(in the rows, 128 means zero)
Named moves (each a turn or a mirror), then the moves between two rows, first move first; the first pair answered:
move R:
[145,88,67,145,137,135,151,144,155,151] |-> [141,81,75,148,162,139,144,135,148,148]
[144,96,121,155,165,147,100,133,146,110] |-> [159,125,93,154,102,138,114,143,150,112]
[103,140,128,133,127,129,126,120,130,137] |-> [106,142,127,142,127,128,126,124,130,136]
move Q:
[114,126,142,121,107,131,151,121,156,135] |-> [105,122,140,107,110,124,148,122,147,133]
[180,106,147,115,119,152,135,127,153,168] |-> [128,106,152,59,135,122,127,132,113,147]
[108,158,165,172,129,133,123,132,124,161] |-> [88,155,169,145,133,121,118,131,107,155]
move J:
[101,155,124,108,112,107,116,125,93,115] |-> [108,124,123,110,161,113,107,123,92,110]
[137,105,164,137,128,144,138,121,149,153] |-> [133,117,171,135,110,145,141,119,150,153]
[132,98,114,94,122,141,153,114,160,124] |-> [148,93,116,127,142,156,143,115,162,123]
Then:
(2 to 3 moves a pair)
[142,157,131,146,82,120,137,130,125,160] |-> [119,129,113,82,105,95,133,128,103,132] -> Q, J, R
[151,136,143,153,146,130,119,111,140,153] |-> [125,161,141,145,130,114,113,113,120,143] -> Q, J, J
[137,120,136,153,162,143,117,120,137,128] |-> [109,140,117,104,110,107,120,134,107,117] -> R, Q
[89,118,112,99,170,121,113,111,93,102] |-> [161,110,81,157,143,155,131,123,147,123] -> R, J, Q
[101,137,149,116,121,125,144,120,131,138] |-> [115,111,128,100,134,123,142,120,130,128] -> J, R, J
[117,144,157,143,140,119,114,101,133,143] |-> [142,136,137,138,111,124,135,116,153,156] -> R, J, Q
[103,145,155,123,102,114,145,131,147,163] |-> [122,128,140,119,96,121,153,137,159,162] -> J, R, Q
[127,137,171,127,98,136,138,116,151,163] |-> [129,139,140,95,68,118,146,126,135,151] -> Q, J, R
[96,125,130,89,121,114,123,129,119,129] |-> [130,107,101,91,124,112,126,140,121,125] -> J, R, J
[138,148,126,165,117,132,123,135,121,128] |-> [107,127,153,121,156,124,122,124,111,125] -> J, R
[78,111,147,91,146,114,131,115,118,119] |-> [84,158,151,137,132,108,112,117,99,107] -> J, J, Q
[143,138,87,111,118,91,125,152,91,105] |-> [145,173,107,153,103,98,115,148,98,117] -> R, J, J
[119,160,143,146,71,132,130,124,145,148] |-> [81,122,147,85,141,114,116,109,108,122] -> Q, J
[152,123,115,164,151,132,118,129,120,119] |-> [107,131,137,129,158,114,113,119,99,115] -> J, Q, R
[127,135,130,152,96,135,136,120,149,162] |-> [106,142,122,120,86,107,138,120,133,148] -> R, Q, R
[137,101,94,92,135,113,127,133,119,107] |-> [152,115,119,160,169,136,111,118,124,111] -> J, J, R
[142,116,146,150,145,148,136,121,151,144] |-> [118,99,125,95,147,119,132,123,119,117] -> Q, R, J
[142,129,155,163,159,160,125,119,135,133] |-> [116,151,173,158,143,150,126,124,136,141] -> J, R
[150,143,100,112,56,116,153,156,136,156] |-> [158,66,133,106,164,151,146,134,163,146] -> J, Q, R
[143,180,110,181,130,85,112,161,127,103] |-> [127,138,155,168,204,111,112,143,144,111] -> J, Q, R
[128,106,119,120,149,137,120,131,132,144] |-> [129,121,121,138,155,130,108,131,116,131] -> J, Q, J
[151,132,148,171,91,137,141,140,174,165] |-> [122,90,126,79,98,119,157,146,164,156] -> J, J, R
[130,177,137,174,96,129,121,128,122,134] |-> [103,158,166,156,155,129,107,115,103,125] -> R, Q
[111,134,109,90,78,104,137,139,120,128] |-> [125,95,110,69,102,119,147,135,138,135] -> Q, J
[124,100,131,95,148,135,138,120,140,141] |-> [111,134,116,89,121,109,137,128,115,118] -> J, R, Q
[111,95,129,108,158,121,119,136,130,125] |-> [150,103,105,146,148,127,121,143,139,121] -> R, J, J
[143,91,111,116,138,136,140,127,143,133] |-> [139,96,135,131,156,140,128,120,143,134] -> J, J, R
[114,137,147,120,100,140,142,111,155,163] |-> [137,132,122,123,94,139,144,122,148,151] -> J, J, R
[166,107,146,165,127,160,156,129,139,159] |-> [155,143,111,146,73,120,147,148,97,134] -> Q, J, R
[113,129,157,111,168,130,112,119,116,114] |-> [110,147,152,90,98,131,134,132,139,140] -> Q, J, J
[150,123,121,159,143,138,131,130,144,134] |-> [110,113,136,99,142,125,140,128,133,132] -> J, J, R
[110,110,135,101,160,121,131,116,115,119] |-> [153,113,113,154,157,131,129,129,124,115] -> R, J, J
[149,132,107,150,186,145,104,137,111,109] |-> [108,167,103,107,145,114,105,144,84,102] -> J, Q, J
[150,150,111,163,116,134,127,132,123,126] |-> [136,152,101,135,105,118,130,135,104,117] -> R, Q, R
[156,144,133,150,93,137,126,143,150,129] |-> [140,108,156,134,143,150,134,130,163,132] -> J, R, Q
[131,153,132,182,139,134,108,142,122,142] |-> [123,163,120,168,114,119,108,148,117,141] -> Q, R, Q
[151,121,127,149,169,151,118,122,148,135] |-> [139,143,150,155,161,156,115,119,150,143] -> J, R
[104,98,139,135,152,125,140,125,122,137] |-> [124,111,117,152,101,122,153,141,140,147] -> Q, R
